Some points, one per row:
[-0.1  0.2 -0.2 -1.1 -2.5 -1.6 -0.5 -1. ]
[ 0.  -0.1 -0.7  0.7  1.9  0.9  0.   1. ]
[ 0.2  0.2 -0.6  0.4  1.  -0.1 -0.3  0.9]
[-0.2 -0.1 -0.3 -0.7 -1.2 -0.7 -0.1 -0.2]
[-0.5  0.4 -0.9 -1.4 -1.9 -1.4 -0.2 -0.4]
[ 0.4  1.  -0.4  1.2  1.4 -1.6  0.1  1.2]
[ 0.2  0.3 -0.5  1.   1.8 -0.3  0.2  1.2]
[ 0.   0.3 -0.8  0.7  1.  -0.6  0.   1.1]
[ 0.2  1.  -0.8  1.3  0.8 -1.3  0.3  1. ]
[0.1 0.2 0.1 1.7 3.7 1.1 0.4 1.9]
[ 0.1  0.4 -0.7  0.2  0.3 -0.7 -0.1  0.6]
[ 0.4 -0.7  0.4  1.   2.2  1.9  0.1  0.5]
[-0.2 -0.1  0.6 -1.2 -2.   0.2 -0.2 -1.1]
[-0.1  0.6 -0.4  0.3  0.6 -0.6  0.2  0.6]
Here are 10 more points, each followed by its number:
[-0.4  0.9 -1.3 -0.4 -1.  -1.9 -0.3  0.6] 0
[-0.4 -0.3 -0.1 -1.8 -2.8  0.5 -0.3 -1.6] 1
[ 0.  -0.5 -0.1 -0.3  0.2  0.1  0.2 -0.4] 2
[-0.2  0.   0.3 -0.9 -1.7 -0.8  0.  -0.8] 3
[-0.4  0.2 -0.6 -1.  -1.6 -1.1 -0.1 -0.6] 4
[ 0.6 -0.8  1.3  1.8  3.4  2.   0.7  0.6] 5
[-0.5  0.4 -0.6 -1.3 -3.2 -1.9 -0.4 -0.6] 6
[ 0.   0.   0.3 -0.9 -2.4 -1.4 -0.3 -1.2] 7
[ 0.  -0.2 -0.5  0.4  0.8  0.4  0.2  0.5] 8
[-0.2 -0.3  0.5 -0.3 -0.8  0.   0.1 -0.9] 9
Which two of these numbered points are nearest to each point below by angle, seen from the average point of the first points? Their numbers follow each, nearest first.
[ 0.  -0.1  0.7 -0.7 -1.9 -0.5 -0.1 -0.9] > 3 7
[-0.2  0.6 -1.  -0.1  0.  -0.9  0.   0.5] > 0 6
[ 0.1 -0.3  0.5 -0.8 -1.8 -0.4 -0.3 -0.8] > 3 7
[-0.2 -0.1  0.3 -1.4 -3.3 -0.9 -0.6 -1.7] > 3 7
[-0.2  0.2  0.3 -1.4 -3.4 -2.  -0.6 -1.6] > 7 3
[ 1.2 -1.1  2.9  3.6  6.   2.3  1.1  1.4] > 5 8
[-0.2  0.3  0.4 -1.3 -3.5 -1.5 -0.3 -1.9] > 7 3
[-0.3 -0.4 -0.2 -2.6 -3.4  1.  -0.5 -1.8] > 1 3
[-0.1 -0.2 -0.2  0.   0.4  0.1 -0.1  0.2] > 2 9
[ 0.   0.5 -0.9  0.3  0.3 -0.9 -0.2  0.5] > 0 6
[-0.1  0.4 -0.9 -0.1 -0.2 -0.9  0.   0.6] > 0 6
[ 0.  -0.3  0.1 -0.2  0.1  0.8  0.  -0.2] > 2 9
[-0.1  0.4 -0.7  0.   0.3 -0.3 -0.1  0.4] > 4 0
[-0.2 -0.3 -0.3 -0.7 -1.6 -0.7 -0.1 -0.6] > 3 7
[ 0.1  0.4 -0.6 -0.3 -0.1 -0.4 -0.2  0.1] > 4 1
[-0.1 -0.4 -0.3  0.   0.3  0.4  0.   0.3] > 2 8
[-0.5  0.7 -1.5 -1.5 -2.7 -1.8 -0.6 -0.2] > 6 4
[-0.3  0.1 -0.1 -0.7 -0.6 -0.9 -0.2  0.2] > 4 6
[ 0.3  1.1 -0.6  1.1  0.8 -2.1  0.3  1.2] > 0 6
[-0.2 -0.2 -0.6  0.2  0.8  0.5  0.2  0.4] > 8 5
[ 0.1  0.5 -0.7  0.1  0.4 -0.5  0.2  0.5] > 0 4
[ 1.1 -1.7  2.8  3.1  5.6  3.3  0.9  0.6] > 5 8
[-0.1  0.7 -0.6  0.6  0.7 -0.6  0.3  0.7] > 0 5
[-0.4 -0.6  0.2 -0.8 -1.2 -0.4 -0.1 -0.6] > 3 1
[-0.8  1.  -1.9 -2.2 -3.8 -2.3 -0.6 -0.4] > 6 4
[0.8 0.6 2.2 3.9 6.6 0.3 1.4 3. ] > 5 8
[ 0.  -0.2  0.7 -0.5 -0.8  0.3  0.  -0.8] > 9 1
